Rows are one point carried round by a steady rotation, each followed by how many steps it has turned.
The counts run from 0 to 215.
-9 4 5 -14 -9 -4 15 3 -5 15 -1 15 -8 -17 -3 -4 1 31 5 -14 -2 6 7 -6 -3
 -5 -28 -12 0 14 -12 11 -2 10 0 -7 0 0 9 1 -15 3 1 14 -1 -12 -4 -8 16 16
 -8 9 8 7 -26 3 -6 0 -2 -1 3 -5 -3 -> 68
1 6 13 -7 2 -15 10 10 7 4 -12 -13 8 -9 -4 -12 -9 0 4 17 7 -11 4 -14 -9 4
 6 0 -12 11 -10 -14 -2 2 0 -5 -4 -11 -27 10 8 -15 5 1 7 10 -12 -4 -4 -10
 -7 8 6 0 15 6 7 4 -31 16 9 14 3 -> 36
6 13 10 -9 9 8 2 -7 -17 1 -10 -8 2 5 -5 3 12 9 -11 19 -25 -5 18 3 -3 -2
 5 16 16 24 -10 1 -13 9 2 5 0 1 -13 6 -12 5 -3 2 -2 9 4 -8 9 -2 27 12
 -10 5 -9 4 9 8 -3 10 12 -6 14 -> 81
5 16 12 -16 3 -3 -1 -10 -3 10 -12 16 17 5 -18 -13 -9 5 -12 15 -20 7 7 -1
 4 5 0 3 10 7 -16 7 -17 18 1 -9 -9 2 -19 2 -3 -6 -1 -5 -4 21 3 -1 10 13
 11 14 21 -1 -7 6 19 -8 -13 7 -9 5 5 -> 11
-11 7 -4 6 0 -10 -11 -2 -12 -1 15 3 -10 -1 9 3 -5 16 17 7 -16 -1 7 3 -8
 0 -7 2 -1 -8 2 2 -3 -9 2 -1 3 -6 -3 -10 -4 8 1 12 1 12 3 -19 14 -6 -16
 0 -37 10 16 -5 -4 14 1 15 5 11 15 -> 58
3 3 6 1 12 -13 4 1 5 3 -13 9 7 4 -1 -19 7 14 -9 14 -10 -8 -9 -10 -7 -10
 14 -5 -2 3 -12 -4 3 -10 23 -5 5 20 -14 15 -9 -10 2 6 11 8 5 -1 -8 4 19
 7 7 8 6 8 -8 -11 -17 8 -4 17 -5 -> 110
7 5 0 6 -7 -18 -6 11 -13 13 -1 7 -1 -7 2 -9 7 16 -2 -6 16 -18 1 -13 -1
 -13 1 -20 -10 4 3 9 -6 -9 14 -1 -4 -10 6 12 3 -1 21 19 4 -5 13 -13 0 5
 -16 -10 12 -2 8 -5 -10 5 -12 2 -3 24 -3 -> 42
-8 3 -13 12 5 -17 -2 16 -5 4 -3 -2 8 2 -10 0 8 5 6 2 -3 -14 18 2 -23 8 4
 0 3 -10 -3 -8 -3 -3 -4 0 -20 -3 2 6 -6 -9 -6 0 25 -7 -2 -6 9 -3 -1 11
 -17 17 31 -14 -4 -2 -3 16 6 4 12 -> 127
-8 -11 -10 5 -8 0 -22 -8 -13 17 -4 4 8 16 16 -4 5 -4 0 5 -4 -8 -1 -8 -8
 -10 -3 -14 11 2 7 -10 11 -14 11 0 -5 9 7 13 2 3 -1 16 9 10 21 -2 -7 -3
 15 2 4 0 17 -15 -8 8 2 -2 -23 18 -18 -> 182
2 13 4 13 8 13 1 -8 1 -1 -1 2 -2 25 10 0 -4 19 9 -9 -19 -11 12 16 -2 -9
 -20 -12 17 -5 -4 -14 -9 -3 4 6 3 10 0 18 1 11 -6 11 -4 -5 -18 -8 0 17
 20 15 -19 14 4 -11 4 7 2 1 1 4 5 -> 156
-14 -8 -4 -14 -6 -12 -6 -3 -2 7 -9 6 5 -14 2 -26 -6 10 -7 3 13 -2 -1 -9
 2 -11 1 -8 -6 -3 -1 -5 5 -12 13 -7 18 3 -12 -9 9 -2 7 15 24 15 15 -14
 -12 -14 4 6 6 -11 -7 -1 -9 -4 -16 4 -12 11 -7 -> 113
2 4 9 4 1 -17 3 8 15 15 -4 -7 8 6 -8 -8 -7 -3 14 18 10 2 -9 -10 -3 -8 -5
 -8 -4 10 -2 -3 3 12 4 -10 -3 -11 -20 14 4 -14 6 -2 6 17 -8 2 -6 4 -16
 -3 7 5 25 2 2 7 -19 8 8 20 -6 -> 37
7 0 -8 7 -13 -5 -4 -14 10 25 -4 2 2 12 9 6 16 -12 -4 -5 -4 -8 -2 -5 3 2
 -17 -10 20 0 -2 -16 -10 -2 -1 12 -19 -9 -7 5 -4 6 -3 7 4 -6 1 9 -3 -18
 1 2 13 19 27 -9 3 1 -16 -3 -15 15 -8 -> 99
-17 -6 -10 -10 -5 -16 2 -4 6 3 -8 16 14 -21 -14 -18 -6 9 -17 -7 3 -5 21
 -6 -12 -1 0 3 2 -6 -9 -1 0 2 -6 -5 -10 1 -3 -4 3 -17 2 -3 30 -5 13 -12
 8 -9 -18 13 6 0 7 11 -3 -1 -17 12 -2 9 11 -> 196
1 -1 3 -5 -2 2 -5 -7 -9 7 -21 -5 2 1 1 -2 19 7 -18 2 -1 -13 6 3 -14 -9 7
 -6 13 7 -6 -14 2 -10 10 13 -8 20 4 20 -4 -11 -2 4 23 -14 12 -6 -9 -14
 31 7 7 10 -5 -12 -14 4 -3 13 -12 5 3 -> 180
-8 7 1 -5 2 -19 6 -7 15 7 -2 23 14 -9 -9 -16 1 1 -1 3 -14 16 -13 -10 -5
 -4 -12 4 7 -16 -16 -1 -1 -2 3 -2 -11 13 -12 -7 -2 -7 -2 -3 19 14 6 0 6
 1 -19 -1 -3 19 17 7 -11 -2 -10 16 -10 25 3 -> 193
-5 -7 -3 5 -8 -8 -6 10 3 19 -3 -14 2 -2 9 -11 5 10 21 8 23 -18 -8 -10 -7
 0 -4 -15 -7 -5 7 0 -1 -23 8 -1 -3 -3 9 4 0 6 6 26 -2 -16 0 2 6 9 -5 -1
 -12 8 16 -22 -10 0 6 -2 -18 12 -7 -> 46
-6 3 8 -4 2 11 2 -19 -2 -17 -11 6 1 2 0 -8 1 16 -7 7 -17 6 2 8 8 -14 -13
 6 12 5 -16 -8 -12 9 11 6 15 10 -9 2 1 5 -3 0 8 4 -1 -14 1 -13 23 14 -14
 3 -20 10 2 0 -10 14 -10 3 15 -> 85
0 9 12 -11 1 13 15 -6 -9 12 3 -11 -16 7 20 11 -6 4 6 -9 -23 2 6 10 -9 2
 -19 -8 14 13 -3 -17 -4 4 -2 5 10 13 -23 8 4 9 -2 15 -11 -3 -9 -8 -6 -5
 16 5 -5 12 -2 1 -1 8 -7 -8 20 -1 -5 -> 160
-3 -9 -4 11 -15 4 -19 -17 8 7 -9 -5 2 5 12 5 11 -17 -3 3 2 -19 10 -11 9
 3 -13 1 19 5 1 -9 -8 -5 -7 6 -1 -8 0 4 -5 -1 0 5 8 -14 6 9 -3 -20 -2 3
 4 12 20 -4 2 -9 -17 -7 -35 2 -3 -> 100
4 1 2 7 -1 4 -13 -13 9 9 -7 -7 16 14 -9 -7 8 -3 -11 -6 12 -16 12 15 7
 -19 -6 -1 18 -7 -6 -4 -22 9 5 12 -4 -12 7 10 15 -11 7 13 13 -17 14 -3
 -1 -8 1 -2 -2 -7 1 -10 2 4 -4 8 -15 20 10 -> 17
3 9 6 -12 6 -9 3 7 -11 9 1 -1 1 -12 -10 -16 -20 6 -1 0 -12 0 11 9 -8 16
 8 1 -2 1 8 -6 -24 -8 -2 -7 -2 -2 -21 -15 -5 8 4 20 -2 16 -3 -11 2 0 11
 26 -21 7 8 2 12 -9 -6 -6 12 2 8 -> 213
-4 8 4 -10 -11 -18 -5 19 -20 13 -6 13 16 -16 -4 -13 2 2 3 -1 6 0 -1 -14
 -1 8 -14 -2 -2 -1 8 15 4 -4 -12 -19 -6 2 -9 -11 3 3 7 9 2 10 12 2 9 4
 -19 8 7 -4 11 -15 -15 -8 -9 2 -24 5 -4 -> 121
-4 -4 6 -4 -6 -3 -1 -13 13 21 2 -8 -23 0 -9 8 7 21 11 -14 1 2 5 8 0 0
 -12 -14 13 -5 -5 -3 -17 18 4 11 -10 -1 14 1 -8 -12 0 15 -4 -25 6 -4 11
 -2 -7 -5 -6 20 -7 -9 -9 8 10 1 5 0 4 -> 70
-5 -6 14 -9 -4 0 -13 -6 -8 7 -6 -6 8 -11 16 -10 -4 -12 -15 1 -13 -13 13
 -10 -2 6 14 16 11 3 6 4 6 -18 -7 -1 13 25 -20 -4 4 -5 7 12 3 -7 23 1 3
 -11 -5 5 -11 3 3 -4 -16 3 -12 -6 -15 9 -3 -> 187
-8 -2 -4 5 -7 -13 -12 -6 3 3 -3 16 10 -19 -3 -9 -2 0 -11 -3 1 -8 12 -12
 -1 -3 -1 13 4 -6 -6 6 -6 -1 -6 1 0 0 1 -8 6 -7 13 8 16 -11 20 -8 13 -11
 -28 -4 -8 -3 3 10 -5 -1 -19 12 -19 19 14 -> 195
-4 4 6 -1 2 -12 0 -13 14 -6 -6 7 -9 -9 0 -15 -7 -4 2 -1 -10 -12 2 0 5 10
 4 0 6 -14 -5 -19 -15 -8 5 2 0 7 -32 -1 1 -3 4 1 17 -3 -4 -8 -15 -22 -6
 13 -8 7 30 11 -3 -3 -29 14 3 3 11 -> 32
-15 -4 -17 20 0 -10 -4 15 -4 8 -6 18 11 0 13 -9 -6 4 12 5 2 -4 20 -5 -7
 -5 -15 0 -1 -2 9 6 6 -15 -14 -19 3 -16 10 5 -7 9 -6 18 14 4 -1 -2 8 10
 -13 19 -21 7 16 -3 -2 -10 -7 -10 -6 9 -3 -> 129
-5 0 -5 1 -8 -20 -3 17 -14 8 -8 -3 -2 -17 -1 -10 16 20 0 -7 25 -21 8 -10
 -6 -7 7 -8 -14 13 -5 -3 -4 -13 10 4 -1 -14 11 7 -1 -1 16 19 12 -13 8 -7
 1 -11 0 6 6 -7 0 -7 -11 0 -11 10 -6 8 0 -> 43
3 11 14 -7 3 -25 -9 17 -8 11 1 -14 8 1 -10 -18 -3 1 12 2 -3 -2 -10 -6
 -24 14 8 0 1 -5 0 1 -8 -2 -5 -3 -16 18 -15 -2 10 -25 4 2 -10 3 -1 -1 1
 -2 -11 2 0 3 13 -27 -7 -3 -7 18 -17 14 4 -> 119
-16 -2 -1 12 3 -10 8 16 -5 1 -7 8 0 -12 6 -12 -14 9 11 -3 -3 -5 15 -3
 -18 6 -8 4 -9 6 5 -4 -1 -9 -17 -15 5 -4 1 6 -9 2 -7 14 16 -2 -10 -2 6 3
 -6 28 -31 13 4 0 0 -17 -18 0 0 2 10 -> 130
4 11 19 -10 -4 1 -2 -12 4 8 -6 10 -3 6 -7 -8 2 1 -3 -18 -11 4 -5 3 3 -3
 -24 -10 20 -8 -10 -2 -10 17 5 4 -9 25 -13 8 7 -11 -1 -6 -3 -5 -1 2 -9 3
 -3 3 26 3 1 -12 -10 -1 -12 7 -12 2 1 -> 94
-10 -6 0 -18 -4 -6 -8 9 7 19 0 -9 28 -19 -3 -30 -7 7 -5 9 17 -15 4 -7 1
 5 6 4 1 -8 -3 0 6 -13 4 -6 2 10 -18 -2 15 -9 12 9 5 -10 6 -3 4 11 -13 7
 9 -8 2 -11 -14 -4 -1 -5 -22 13 -9 -> 117
3 -2 -2 6 -4 -1 -6 -12 14 2 -21 12 0 4 1 -15 3 -9 -2 3 -12 -4 11 -5 -5 4
 -1 -14 16 -4 -4 -8 2 0 -1 -7 -13 16 -10 12 -5 -5 -7 -9 13 4 -8 -2 -12 3
 13 21 17 20 31 -5 5 -1 -15 -2 -15 14 6 -> 102
-14 -6 6 -5 -2 20 -13 -2 -16 -3 -2 5 -13 10 15 -1 -15 4 11 -10 -6 -12 30
 13 6 -11 -20 0 14 7 5 0 7 13 0 -12 20 2 -12 12 7 7 -4 8 1 1 3 -11 -9 4
 11 13 -10 -10 -7 1 -10 16 -4 -9 4 -10 0 -> 158
-7 -3 -4 -3 2 -19 1 9 0 25 6 4 -7 6 5 3 -2 21 16 15 -2 -8 -4 -5 -5 3 -9
 3 -3 8 -3 11 -9 0 24 -9 20 -10 -3 -7 -15 6 4 30 -5 7 2 3 19 11 -4 -4
 -24 -3 -13 1 -9 -10 -9 -4 7 3 -14 -> 137
-2 -5 9 5 -5 6 -9 6 -4 3 -10 -9 5 22 7 -10 -10 -16 6 -13 6 -6 -1 15 -8
 -8 -26 -12 14 -1 11 -9 -12 13 -8 -6 6 -3 -3 16 17 -2 -2 13 8 10 7 4 -13
 -9 8 8 -3 -11 4 -25 -5 -7 -11 -2 -23 13 -4 -> 21
-1 0 -1 -7 -9 -4 -16 -8 2 12 9 3 -14 -11 0 -7 -10 25 10 -4 3 -7 4 4 11 7
 4 -3 1 -11 2 7 -24 -5 17 0 10 -9 -1 -19 -6 0 14 25 -11 -6 6 -11 10 6
 -15 0 -14 -6 -9 3 1 8 1 -7 2 7 0 -> 141
0 10 4 -17 2 -13 0 15 -3 16 -2 -6 21 -14 -7 -27 -10 11 -5 6 2 -12 -2 -9
 -13 15 8 2 -5 -6 -8 1 -5 -16 2 3 -12 21 -19 -6 10 -13 10 5 -4 -3 -9 3 8
 8 -5 12 7 -2 2 -13 -5 -10 -12 12 -18 13 0 -> 118
-3 9 6 -11 -10 -1 2 -22 2 5 -1 1 -18 -12 8 -2 5 6 1 -7 -14 -2 -1 -10 6
 -1 -8 -4 6 7 -16 -18 -14 3 4 13 -11 -3 -21 -7 -3 0 3 -1 -1 3 -8 -12 -3
 -24 1 6 16 15 2 7 17 19 -19 12 -4 7 11 -> 168
-1 -3 -8 -7 6 -12 0 5 11 16 -5 -2 5 -1 -14 -11 6 16 5 3 -7 -5 -2 6 -8 15
 6 -4 7 -15 0 -5 -21 -17 13 0 -5 5 5 -6 -17 -3 -7 19 8 -8 -3 6 3 8 18 19
 -20 20 7 -5 1 -24 1 -9 -4 0 1 -> 209
0 15 5 -16 1 6 12 10 -21 6 -10 5 5 -9 -12 -1 16 27 -4 -1 2 -1 21 15 7 -5
 -18 -5 11 14 -7 8 -13 12 -6 -5 -9 -8 0 7 -7 15 -1 -1 10 -3 -3 -12 4 10
 11 13 5 4 -2 -9 -3 7 7 6 18 -6 13 -> 151
